Each scene shows the same named points in several views, each turned, perhaps mirrored, and shifted as a whole.
A view may leave some points out. In some views, one point has been moved. Which views, in the order they come, and which point in each? Write none if no view has one.

-- scene 1 --
A:
  Rinam [ 16   5  -2   3 -22  -9  -6  15]
  gari [ 19 -13   9 -24 -35   7 -19 -31]
  guruf [  8  12  -3   6 -22 -17  11  29]
  vus [ 13   1  -2  -6 -20   6  -5  20]
  las [ 34  -2  -1  -2 -31  -4 -38 -26]
  bova [ 24  -6  -7  -8 -25   1 -30 -16]
  ked [ 25 -14  -3 -14 -29  -5 -25 -23]
B:
  Mavi [ 13  23 -26 -19 -38 -16 -71  34]
  bova [ 23  25 -22 -30 -51 -13 -68  35]
  vus [ 33  18 -21 -27 -75  -7 -39  10]
  las [ 23  29 -21 -25 -37 -17 -76  35]
  gari [  4  42 -14 -22 -48 -10 -54  46]
  ked [ 19  30 -13 -29 -47  -8 -66  43]
  Rinam [ 38  10 -17 -24 -63  -2 -45   9]
  guruf [ 41  -3 -13 -23 -69  10 -31  -1]
C:
  bova [ -4  -9 -27 -12  15 -19 -32  12]
  Rinam [-16   0   0 -18  12 -18 -35 -20]
  guruf [-18   6  10 -22   7 -19 -30 -42]
  Mavi [ -1  -7 -33 -15  34 -15 -30  14]
  las [ -3 -11 -33 -23  26 -16 -34  20]
  ked [ -1  -3 -29 -16  12 -17 -22  17]
  gari [ -3  11 -31  -8  19 -23 -10  25]
  vus [-20   4   1  -4   7 -24 -35 -16]
D:
  las [ 30 -10   7  21  -2  38   7   1]
  bova [ 29 -19   6  29   2  37  14  13]
  guruf [ 75 -13   0  26  33  22  29  51]
  ked [ 25 -19   0  23  -8  32  17  16]
  Rinam [ 60 -14   6  27  23  24  22  35]
  gari [ 20 -27  -4  20 -18  28   4  27]
  Mavi [ 33 -21   4  14   0  38   1   6]
  vus [ 52 -21  10  37  24  21  16  44]
E:
  las [ 26 -28   6   2  27   5  26 -17]
  bova [ 26 -32  -5  12  31  10  26 -27]
  guruf [ 66 -52 -47  16   5   2   9 -37]
  vus [ 49 -42 -31  23  23   8   4 -43]
  ked [ 24 -26 -12   5  32  16  28 -18]
  Mavi [ 16 -29   2   7  19   4  21 -16]
  gari [  8 -22 -21   5  35  18  16 -14]
F:
  bova [-49  65  27 -10  55 -77  83  33]
  las [-63  58  34 -10  51 -78  89  34]
  gari [-63  74  32 -26  60 -79  64  22]
  guruf [-23  71  30  42  79 -63  69   8]
  Rinam [-32  64  28  23  74 -68  76  17]
  ked [-57  67  26 -14  50 -76  75  25]
  vus [-24  67  24  13  83 -69  74  17]
  Mavi [-60  62  43 -10  55 -81  79  39]
G:
  vus [-14   9  56 -27 -41  -1  -9  -9]
  Mavi [ -2  14  62 -27 -79 -24 -45 -12]
  gari [-24   7  70 -48 -69 -26 -51 -14]
  Rinam [-12  16  61 -14 -46   1 -14 -13]
  guruf [-17  15  68  -7 -36  17  -1 -19]
  bova [ -5  13  60 -28 -59 -29 -39 -13]
  las [-13  30  48 -27 -64 -25 -35   3]
  ked [-14  17  67 -33 -60 -32 -46 -15]
Views that do not fit: G
  out of place in G: las

-- scene 2 --
A:
  Vob [-13  26  20 -20  24 -17  -4   8]
  refad [-14  30  21 -16  30 -13 -13  -5]
  semig [-10  18  16 -24  30 -17  -4   9]
  mita [ -5  25  21 -20  11 -16   6  21]
  zis [-22  41  27 -14  10 -22   0  11]
  bet [-13  30  22 -15  26 -13 -11  -2]
  ser [ -5  19  17 -22  23 -15   0  15]
  mame [-28  28  21 -27  22 -31   4  17]
  Vula [  3  26  22 -17   2 -13  10  28]
  Sepe [ -8  29  23 -16  11 -15   3  16]
  dagil [-17  15  15 -33  21 -29  13  31]
  zudat [-12  15  15 -28  29 -21   2  16]
  podu [-19  23  19 -25  28 -23  -1  11]
B:
  mame [ 16  -4  -3  22 -26 -17   6  31]
  mita [  7   6  13  29 -11 -19  -9  27]
  zis [ 20  11  10   6 -23  -7  -2  35]
  pev [ 23  27  13  28 -35  11  11  20]
  Vula [  2   4  18  32  -3 -26 -17  27]
  Sepe [ 10   9  15  23 -12 -16  -9  29]
  podu [ 16   6   4  27 -26 -10   6  26]
  dagil [  7  -8  -3  41 -18 -24   3  23]
  ser [  9  11  13  36 -17 -11  -2  21]
  refad [ 21  23  16  17 -28   4   2  27]
  Vob [ 16  12  11  24 -22  -8   0  26]
C:
  pev [-15 -10  46  20  36  16 -83  13]
  mame [-14  -8  49   2  24  36 -46  20]
  bet [-14 -15  56  13  19  24 -74  11]
  refad [-15 -15  55  14  23  22 -78   9]
  ser [ -3 -13  50  22  17  29 -62  29]
  zudat [ -6  -9  44  18  26  29 -57  29]
  zis [-14 -17  62   2   7  35 -56  10]
  podu [-11 -10  48  10  26  29 -58  21]
  dagil [ -3  -8  44  14  21  38 -39  37]
  semig [ -8 -11  48  19  25  26 -66  24]
  Vula [  5 -19  60  22  -4  38 -53  33]
  Vob [-10 -14  53  14  19  27 -65  19]
  mita [ -1 -16  57  18   6  35 -55  28]
D:
  Vob [  1 -13   9  20  12  53  10 -33]
  pev [ -2 -17  13   7  -4  62  27 -29]
  refad [ -4 -14  12  19   6  53  26 -26]
  mita [  9 -10   2  29  17  48  -7 -31]
  zudat [  6 -15   7  12   9  61  -1 -41]
  mame [ -2 -13  14  19  27  57   3 -49]
  Sepe [  6 -10   5  30  17  46   0 -29]
  bet [ -2 -13  11  22   9  51  21 -25]
  Vula [ 15  -7  -2  36  17  43 -16 -26]
  podu [  0 -14  11  16  16  58   7 -41]
  dagil [  9 -13   6  15  21  60 -17 -51]
E:
  Vob [-14  20 -19 -32 -36  49  -8  35]
  semig [-16  19 -21 -34 -35  41 -14  38]
  refad [-27  25 -22 -33 -32  46   4  33]
  ser [-10  18 -22 -32 -43  45 -17  42]
  Vula [  4  16 -23 -24 -60  62 -18  43]
  bet [-23  24 -22 -32 -35  50   2  33]
  mita [ -1  17 -20 -27 -49  57 -15  39]
  Sepe [ -6  19 -20 -28 -47  59  -9  36]
  podu [-10  17 -13 -34 -29  46 -13  33]
  pev [-33  24 -24 -38 -25  31  -3  37]
  mame [  0  15  -5 -33 -26  53 -15  27]
F:
  Vob [ 1  6 -5 21 -4 11 -4 12]
  zis [ 5  4 -3 41 -9  0 -1  6]
  bet [11 -1 -6 15 -8  8 -5  8]
  Sepe [ 3  5 -6 38  0 15 -5 17]
  refad [ 12  -1  -6  10 -10   7  -5   7]
  Vula [ 1  7 -7 49  8 24 -8 27]
  pev [ 4  0 -6 -8 -8 12 -6  8]
  zudat [-13  12  -6  17   2  17  -3  17]
  ser [-3  7 -6 22  4 21 -7 20]
  semig [-4  7 -7 14 -1 16 -5 15]
  podu [-9 10 -5 20 -4  9 -1 10]
  dagil [-26  20  -5  33   6  17   1  20]
  mita [-1  8 -6 39  4 19 -5 21]
  mame [-16  14  -4  31  -6   2   3   7]
G:
  Sepe [ 16 -39  12 -49  31  -9  -1  19]
  refad [ 16 -54  16 -57  26  15 -12   9]
  mita [ 18 -33  15 -48  29 -12   3  20]
  zudat [ 29 -28  22 -55  24   6   2  11]
  Vula [ 12 -32  17 -43  28 -23   8  24]
  podu [ 30 -33  13 -55  30   8  -5  11]
  Vob [ 21 -41  15 -54  29   5  -5  13]
  ser [ 20 -34  23 -51  24   0   3  15]
  zis [ 20 -44  -2 -51  40  -6 -12  18]
Views that do not fit: B
  out of place in B: zis
